In the data rows, 128 means zero.
Some points, one per row:
[158 150 121 156 100 110  88  79 121]
[193 129 140 136  92 127  66  73 108]
[108 114 143 114 150 121 183 179 137]
[125 151 113 155  91 136  63 104 117]
[145  94 141 125 149 120 120  74 129]
[115 154  91 129  91 106 166 191 128]
[118 129 156 130 144 150 131 110 138]
[125 152 108 128  82 105 141 168 137]
[ 96  99 121  95 132 139 204 203 145]
[145 108 136 126 172 135 126 101 131]
[133 155 136 136  75 153  84 118 123]
[143 150 110 152 100 138  86 110 117]
[116 152  89 130  93 104 172 195 129]
[144 107 137 125 180 136 131 103 133]
[124 114 112 102 148 129 189 209 134]
[147 148 110 154 102 140  84 108 117]
[102 129 128 112 157 102 175 192 164]
[137 121 148 138 160 147 155 113 131]
[124  83 147 118 173 150 136  88 117]
[126 127 159 114 169 165 149 104 135]
[113 110 132 131 164 116 208 203 152]
[126 113 115 106 149 129 185 200 132]
[ 95 103 118 106 168 105 201 179 138]
[137 120 152 140 168 147 155 105 130]
[ 70 133 132 123 146 123 150 158 115]
[ 70 128 130 113 163 126 168 160 129]
[118 149 107 120  68 105 109 168 124]
[105 124 120 106 154 132 210 201 162]
[121 123 161 125 169 134 116 127 137]
[106 103 113  87 145 136 196 210 121]
[144 163 121 155  88 149  91  94 132]
[131 129  97 122  90 114 152 203 147]
[124 148 115 153  96 137  64 104 119]
[101 115 112 111 145 117 184 185 138]
[114 104 114  95 135 145 184 203 137]
[132 115 155 108 173 125 115  89 116]
[124 155 102 133  86  98 131 175 122]
14 more points follow, each with its number after it:
[167 158 147 144  95 124  62  78 104] 0
[102 131 150 123 156 156 137 127 141] 1
[121 172 113 127  99 112 123 133 127] 2
[149  98 137 135 150 118 129  74 116] 3
[139 163 114 152  72 140  78 112 121] 4
[153 135 128 163  89 145  83 105  97] 5
[162 164 119 159 110 129  71 106 130] 6
[139  82 138 135 158 129 111  94 138] 7
[137  98 143 133 159 151 125  97 137] 8
[134 106 161 113 174 136 119  70 128] 9
[137 165 120 152  99 127  59 110 121] 10
[123 168 105 130 102 115 126 149 116] 11
[139 109 159 143 165 145 146  87 117] 12
[142  95 139 124 149 120 125  82 129] 13
Which three of these numbered points are nearest to each point below, looking only along the 3 directions in which the first points spread most? Their numbers follow each, nearest first.
[119 171 154 146  88 136  73  98 120] > 10 4 6
[151 100 136 128 158 128 130  82 118] > 13 7 3
[168 156 145 144  95 123  62  78 105] > 0 6 5
[121 173 125 140  84 127  98 122 118] > 4 2 10
[149 132 127 157  93 144  92 114  99] > 5 6 10
[143 106 132 134 180 116 138 115 125] > 8 12 7
[111 170 158 143  92 138  79 104 123] > 10 4 6
[ 99 129 157 123 162 159 136 120 141] > 1 8 12
Now 14 new points, numbered from 0 again:
[118 100 159 128 160 148 122  84 130] 0
[119 168 111 124 104 109 130 139 128] 1
[104 127 114 124 161 105 165 160 115] 2
[129 163 121 138  81 143  70  89 124] 3
[158 142 116 150 103 121  68  98 122] 4
[135 109 148 140 163 139 135  97 118] 5
[110 159 112 140  81 109 126 163 131] 6
[116 109 133 131 164 116 201 194 149] 7
[168 116 116 149 115 116  62  74 108] 8
[124 162 117 147  67 134  89 119 122] 9
[143  96 145 122 163 139 118 101 117] 10
[125 104 153 145 165 129 125  93 136] 11
[133 106 162 111 177 137 118  67 128] 12
[ 98 125 115 122 167 105 174 166 116] 13
The same question for these:
[136 112 139 127 165 126 127 100 109] > 5 10 11
[129 152 135 133  81 150  91 122 124] > 9 3 4
[191 129 125 131  96 122  69  62 114] > 8 4 3
[127 132 155 114 164 163 147 104 135] > 5 11 0
[107 124 131 108 145 125 176 148 110] > 2 13 7
[169 119 114 150 111 115  59  73 105] > 8 4 3
[106 168 143 126 105 123 127 138 112] > 1 6 9
[134 100 144 135 160 151 123  94 138] > 5 10 11
